Here are some points, each followed by its number:
[ -40   49  -87  -34  -70   54  -46    7   23  -51   -5  -24  -77    0
  -23   -1   84  -70  -60  -32   29  -17   -3  117 -105] 0
[ 26  20  73  80 -23  47  38  13 -11   6 -28 -23  -3  20  46   4  13  -1
 -21 -32   4 -38  28 -12   1] 1
[ -2  53   0  -4  19  24 -77 -96  55  14  75 -35  23  62 104 -10  43 -53
   0 -33 -36 -81 -41  36  38] 2
[-20  81  66  88 -90 -11  45  53  46  89 -12 -68  71  29  10 -59 -80 105
 -44 -10  27 -30   6 -11 -56] 3
[ 35 -42 -42  31  71   1   1  20 -31 -71  53 -21  46 -16  34  34  33 -30
   6 -41 -10 -23 -46  22  45] 4
[  33   68   49  -37   -6   39  -44   28   -9   -6   35   -7  -16   75
   -6  100   67   -3   -8 -127   -8    5  -35   82   -7] 5
[ -30  -47   82   47   52   12  -13  -52   53    9   14  -41   78   52
  -61  -41 -106  -15   19  -62  -17  -76   18  -62   -4] 6
[-23   5 -40  44 -45  16  30  18 -51  58 -17 -64 -14 -23 -29 -23 -74  36
   7  35  -6  10  -7  45   9] 7
[-24  -3 -83  65 -20  -4  37 -59 -12 -48 -49  -1 -20 -20  15  -4  19 -49
 -28  18  59 -22 -16 -25 -21] 8
[  -7   63   42  -12    7 -107   29   50   18   16    3  -11  -98  -38
  -66  -23  -15  -16    7   -1   -3    8   21  -12  -47] 9
[ 39  32 -31  29  17  21  11  -1 -31   9 -69 -49 -63 -40 -50  21 -15   7
 -33  10  37  28  -5  18 106] 10
[ 15  19 -58  -1  34  67  -4 -77 -89 -86 -12 -68 -37  27 111  50  26 -61
  -9 -77 -47 -33 -60  68 -27] 11
[ 22 -23 -55  41 -23 -18  27 -28 -16 -47 -51  38 -43  -6  -5  25 -12  -8
 -29  45 -55  47   4 -40  22] 12
[ 10 -37  20   6  78  16 -26 -64  -3   6  41 -56  61  -8  43   2  19   0
  53 -43 126 -68  -9  27 -46] 13
[   5   32   25    2  -22  -76  -47   19   46  -44   22  -30    1   -8
   18  -26   -1 -125   14  -15  -30   29   -9   -6    4] 14
New points follow, each followed by the numbers of its three nearest points above, smallest number first.
[-35  41  18 -19 -16 -13  16  38 -21   0   5  57 -88 -28 -12 -30  14 -53
 -20  31  -2 -10  32 -47 -80] : 8 9 12
[ 34  16 -90   0  -7   8 -54  33 -48 -19  17   4  -8  40 -21 -15 -15  11
 -16  46 -84  30 127 -36  25] : 7 10 12
[-20  15 -38 -39 -30  48  10 -14 -32  -2  52 -48 -19   2 -50  15 -63  47
 -28  38 -83  18  28   1  14] : 7 10 12
[ -40  -45  -22  -31   24   59   32   -9    0  -32    6   18  -20   -4
 -118   -5   12   -3   30   22  -28   21   47    8   11] : 7 10 12
[ 48 -39  80  25  47 -12   4 -56 -47 -20 -27  24  57  24  80  13  -2  40
  18  -6   9 -32  -1 -97 -41] : 1 4 13
[-32  39 -58   2  14 -65 -39  52 -20 -30 -79 -36 -45  17 -59  47 -30 -12
 -20 -19 -33  55 -48  40  60] : 7 10 12
[ 49 -34  63   2  10   9  29 -68   6  28 -19  22  24  25 113  -9 -11  53
   2  -1  17 -63  13 -79 -41] : 1 8 13
[ 56 -49  15  50  56 -47  50 -33  44  45 -18 -28  85 -17  75  -6 -22   9
  50 -37  57 -91 -45  17   2] : 1 4 13
[ 54  49  61  60 -36  33 -50 -33  23  21  13 -36  58  11  63  16  29 -26
 -85 -15  28 -25 -32 -37  10] : 1 2 14
[ -7  79 -26 -12  42 -45  17  66  -8  35 -49 -28 -48  28 -62  -7  -2 -39
 -36 -30 -31  47 -59  38  62] : 7 9 10
[ 11 -12 -20  42 -12 -38  52  -1   3 -73  -5  45 -79  -3   6  -4   9 -23
   3  47 -38  31   1 -44  28] : 8 12 14
[  30  -28   -2  -79  -62   63 -114   77  -24   86   19   24  -13   -7
  -82   31  -32  121  -15   -1  -29   -2   17  127   37] : 5 7 10
[ -42   -1   -9    0 -119   82  -54  -17   17   30   11  -22  -39  -42
  -49  -19   12   49  -70   44  -31   24   18  -11   15] : 7 10 12
[-34  82  26 -62 -41  13  14  40   5  24   0  46 -67 -29 -16 -16  38 -40
  30  21  10   1  40 -12 -39] : 1 9 14
